Each named turn below is shown by a few rows before and after it. Which turns, in which order, take the first row of each later pair to the second? The first pair is answered.
B:
-4; -5; 11; 18; -8; 4; 0; -17; -12; -17; -22; 11; -6; 17; -14 => -9; 0; 14; 14; -14; 7; 9; -21; -24; -11; -15; 11; 8; 6; -5
13; 1; -15; -5; 4; -8; 18; 17; -10; 20; 5; -15; 11; 19; -5 => -7; -7; 8; -1; 22; -11; -14; 14; 8; -3; -14; 0; -28; 6; -7
20; -7; -14; -14; 24; -3; 8; 5; 4; 0; -1; -16; -10; 7; -14 => -3; -6; 7; -17; 26; -1; -2; -3; -1; -11; -5; -7; -19; -26; 1
A:
-19; 6; 13; -2; 12; 3; 2; 0; -5; -4; 2; -7; -12; -11; 5 => -19; 6; 14; -2; 11; 3; 4; -2; -9; -2; 1; -9; -12; -8; 3
-10; 16; 5; 22; -10; -3; -9; 20; -10; 16; -32; -3; 1; 28; -1 => -16; 12; 5; 25; -14; -2; -18; 24; 7; 10; -25; 5; 1; 25; 9
-5; 6; -10; 1; -3; 6; 10; 19; -9; 24; -3; 1; 6; -5; 5 => -7; 6; -6; 6; -7; 9; 10; 16; -14; 23; -9; 0; 6; -3; -1
19; -4; 7; 8; -7; 8; -11; -14; -24; 9; -16; -10; 4; 2; -8 => 13; -8; 10; 18; -15; 12; -23; -14; -10; -1; -12; 2; 4; 3; -2
C:
2; 12; -15; 6; 1; -4; 0; 13; 8; -1; 13; 10; 5; -3; 11 => 10; 8; -15; 1; -1; 1; 7; -1; 1; -6; 18; 5; 15; -6; 6
-11; 13; 20; -5; -10; -20; 8; -7; -21; 8; -8; -13; -5; -14; -10 => -19; 16; 16; 9; -18; -23; -4; 11; -7; 13; -8; -4; -11; -5; -2
-13; 3; 12; -5; 5; 8; -18; -8; -8; -14; -16; -5; -12; -17; -7 => -16; 3; 6; 10; -8; 6; -27; 5; 8; -11; -15; 6; -12; -4; -1
15; -14; -7; 14; 8; 4; -15; 20; 30; -11; 3; 13; -33; 21; -19 => 30; -22; -12; 11; -3; 13; -2; -2; 23; -18; 14; 10; -10; 25; -25
R:
13; -5; -18; -2; 1; 11; 3; -16; 4; -1; -9; -16; -12; 35; -15 => 16; -8; -14; -14; 2; 17; 10; -32; 0; -8; 2; -18; 3; 17; -9
-7; 19; -2; 14; -15; -7; -2; 8; -29; 25; -26; -2; -7; 13; -27 => -2; 10; 3; -7; -18; 4; 12; -26; -40; 10; -3; -4; 22; -19; -15
20; 6; -6; -16; 18; -6; 9; 0; -5; -2; 1; -13; 1; 3; 4 => 19; 10; -8; -10; 15; -7; 5; 7; -4; 3; -6; -12; -7; 15; -1
Then:
Each pair is two turns apart.
-13; 8; 7; 7; 9; -8; 6; 20; -14; 16; -17; 1; -7; 1; -9 => -9; 3; 12; -7; 8; -2; 15; -5; -21; 7; -1; -1; 14; -22; -2 : R R
-4; 8; 0; 20; -26; -7; -5; 12; -10; 5; -6; 11; 9; 10; 3 => -3; 6; -7; 6; -14; -10; -4; 24; 6; 8; 11; 10; 9; -1; 19 : A A
15; -17; -1; -11; 10; 3; 0; -28; 12; -18; 8; -1; 7; -7; -9 => -5; -7; 3; 0; 15; -9; -19; 7; 27; -6; -2; 11; -19; -5; 4 : C C
4; -2; 8; 7; 1; 13; 0; -19; -5; -12; -1; 2; 2; 12; -7 => 1; 6; 10; -1; 4; 10; 11; -14; -20; -1; -2; -4; 4; 2; -2 : C B
-15; 0; 4; 12; -19; 1; -5; -3; 7; -3; 13; 14; 15; -4; 19 => -6; -4; 5; -6; -9; 3; 6; -17; -4; -7; 18; 4; 21; -16; 15 : C A
6; -19; 14; -1; 17; 1; -7; -29; -1; -20; -12; 2; -19; -7; -22 => 2; -8; 9; -7; -4; 7; 16; -34; -18; -3; 12; 1; 22; -21; -1 : A B
2; 7; -5; 18; -24; 7; 1; -8; -10; 5; 0; 4; 20; 3; -11 => 13; 3; -8; 8; 2; 3; 0; -8; -11; 0; -15; -9; -3; 10; -29 : C B
8; 1; -3; -9; 5; -4; 7; -5; -6; 3; -11; -14; -4; 6; -17 => 1; -3; 4; -11; 9; -2; 2; -10; -2; -5; -11; -10; -9; -4; -13 : R B
1; 7; -2; -6; 16; 1; 8; 6; -11; 7; -8; -9; -5; 3; -9 => -5; 8; -4; 9; 6; 1; 1; 17; -3; 10; -10; 1; -7; 12; -6 : C A
9; -4; 2; -19; 16; -7; 8; -1; -11; 15; 4; 8; 3; -3; -12 => -1; 0; 8; -5; 11; -9; -1; 7; -13; 17; -11; 15; -9; 3; -15 : A C
-12; 12; 2; -2; 15; -4; 0; 14; 10; 8; 13; -3; 7; -15; 20 => 1; 9; -7; 18; -9; 3; 6; 3; 4; 9; 10; -1; 26; 15; 2 : R C
-22; -6; 0; 19; -3; -1; -25; 24; 40; 2; 17; 27; -13; -9; 23 => -21; 7; -10; 15; -17; -1; -3; 30; 21; 22; 28; 21; 12; -8; 31 : B R
11; 2; -12; 9; 4; -10; 0; 22; 1; 10; -15; -8; -12; 36; -26 => 4; 4; 9; -15; 17; -2; 16; -10; -33; 2; -15; -19; -4; -2; -27 : R C
-2; 5; 8; -23; 13; 0; 11; 11; -7; 14; 3; -2; 6; -31; 16 => 24; 1; -15; -8; 3; -1; 17; 18; 0; 21; -5; -9; 10; 20; -10 : B R
6; 8; 2; 5; 2; -10; 2; 16; 13; 18; 9; -5; -1; 10; 23 => 10; 12; 5; 5; 0; -8; 10; 6; -9; 23; -5; -13; -1; 17; 8 : A A
-1; -12; 13; 0; -10; 1; -8; -37; -8; -14; 7; -1; 11; -5; -3 => 1; -15; 8; -10; -2; -2; -10; -27; 8; -14; 20; -1; 11; -14; 12 : A A
-13; 12; 7; 16; -16; 0; -10; 5; -19; 9; -29; 5; -3; 12; -6 => 19; -1; -12; 7; -12; 3; 2; -8; -7; 2; -13; -7; 15; 30; -17 : R B
8; -4; 18; 16; -11; 13; 8; -26; -3; -14; 23; 4; 49; -20; 7 => -25; 14; 35; 7; 24; -7; -14; 18; 1; 2; -2; 5; -9; -39; 19 : C C
-3; 7; -7; -19; 7; -1; 4; 8; -7; 7; 15; -8; 15; -27; 18 => -3; 11; 1; -5; -9; 3; 8; -8; -35; 8; -9; -10; 16; -10; -6 : A A
6; 7; 16; -13; 25; 5; 15; -42; -12; -7; -7; -12; 19; -13; -12 => 16; 1; 8; 9; 14; 6; 4; -42; 1; -14; -17; -6; 16; 18; -28 : B A
8; -8; 12; 16; -17; 7; -8; -24; -3; -22; 6; 8; 11; -2; -7 => 15; -8; 0; 11; -15; 5; -3; -14; 10; -16; 23; 6; 21; 1; 5 : A B
-10; 1; -3; 3; 11; -4; -11; 14; 22; 3; 5; 9; -10; -4; 14 => -12; 9; -7; 8; -3; -5; -2; 20; 9; 18; 5; 7; 4; 2; 16 : B R
17; 1; -7; 15; -10; 1; 12; -2; -17; 12; 6; -8; 13; 21; -5 => 14; 2; 3; -11; 18; -2; 16; -6; -24; 9; 4; -20; -2; -6; -2 : C R
-14; 20; 15; 24; -3; 2; -6; 19; -25; 10; -17; -9; -3; 2; -22 => -23; 11; 13; 29; -5; 2; -23; 29; 11; -1; 2; 9; -2; -7; 1 : A A
-9; 4; -5; -11; 0; -3; 9; -10; 5; 4; 10; 2; 10; -18; 23 => -13; 10; -7; 1; 4; -12; -1; 13; 11; 13; -6; 4; -13; 1; 17 : C R
12; 0; -1; -3; 2; 1; 0; -7; -18; 0; -12; -10; 1; 11; -17 => 13; -4; 2; -12; 12; 0; -2; -11; -11; -7; -6; -10; -3; 0; -13 : R B
14; 5; 5; -20; 28; 8; 4; 10; 5; 3; -10; -5; -6; -15; -1 => 10; 8; 4; 9; 6; 9; -6; 15; 4; 6; -29; 5; -9; 14; -15 : R A
-7; -15; 6; 11; -20; 11; -8; -22; 7; -17; 12; 12; 19; -8; 7 => 9; -15; 5; -15; 7; 9; 8; -31; -13; -15; 3; -13; 8; -10; -13 : B C
27; -7; -25; 0; -2; -2; 12; 9; 12; 10; 14; -9; 11; 32; -10 => 28; -4; -14; -14; 15; -3; 20; -7; -13; 7; 1; -22; 1; 20; -24 : A C
3; -1; 9; -7; -1; -7; -10; 1; 13; 3; 24; -6; 20; -9; 14 => 1; -5; 12; -3; 7; -8; -22; 1; 22; -3; 17; -4; 6; -8; 10 : B B
10; -9; -6; -6; 10; 7; -4; -2; 10; -15; 9; 3; 3; -8; 4 => 4; -7; -5; -4; 13; 4; -8; 5; 13; -11; 5; 4; -5; -8; 5 : C C
13; -4; -4; -23; 26; -11; -8; 1; 21; -13; 11; -14; -20; -17; -11 => 0; 13; -6; -8; 18; -19; -9; 28; 13; 10; -3; -12; -30; -3; -10 : B R
-12; 15; -11; 14; -22; -17; 15; 25; -15; 32; -2; 4; 8; 17; 3 => -12; 7; -5; -20; 1; -16; 21; 15; -9; 20; 23; -2; 13; -25; 24 : R R
-2; 6; 1; 0; 0; -7; 4; 3; -13; 11; -12; -10; 0; 13; -11 => -14; 4; 8; 9; -9; -4; -6; -3; -9; 2; -15; 2; 0; 8; -7 : A B
-14; 6; 15; -14; 19; -1; -2; 13; -5; 4; -1; -3; -21; -5; 5 => -15; 6; 19; -4; 9; 1; -4; 7; -16; 3; -11; 0; -21; 2; -6 : A A
-29; 11; 23; -11; 10; -8; -16; 15; 20; 0; 9; 15; -13; -43; 33 => 6; 5; -15; 14; -27; 0; -1; 20; 38; 10; 32; 15; 30; 11; 26 : C B
9; -19; -12; 6; 0; 0; -14; 4; 15; -7; -7; 2; -23; 17; 1 => -14; -8; 4; -11; -2; 3; -2; -2; -8; -2; 5; 3; -6; -28; 25 : B A
-16; 9; 1; -7; 14; -9; -10; 17; 2; 10; 6; 9; -9; -14; 12 => -2; 9; -14; -6; 4; -6; 1; 19; 7; 16; 20; 6; 10; -3; 14 : C A
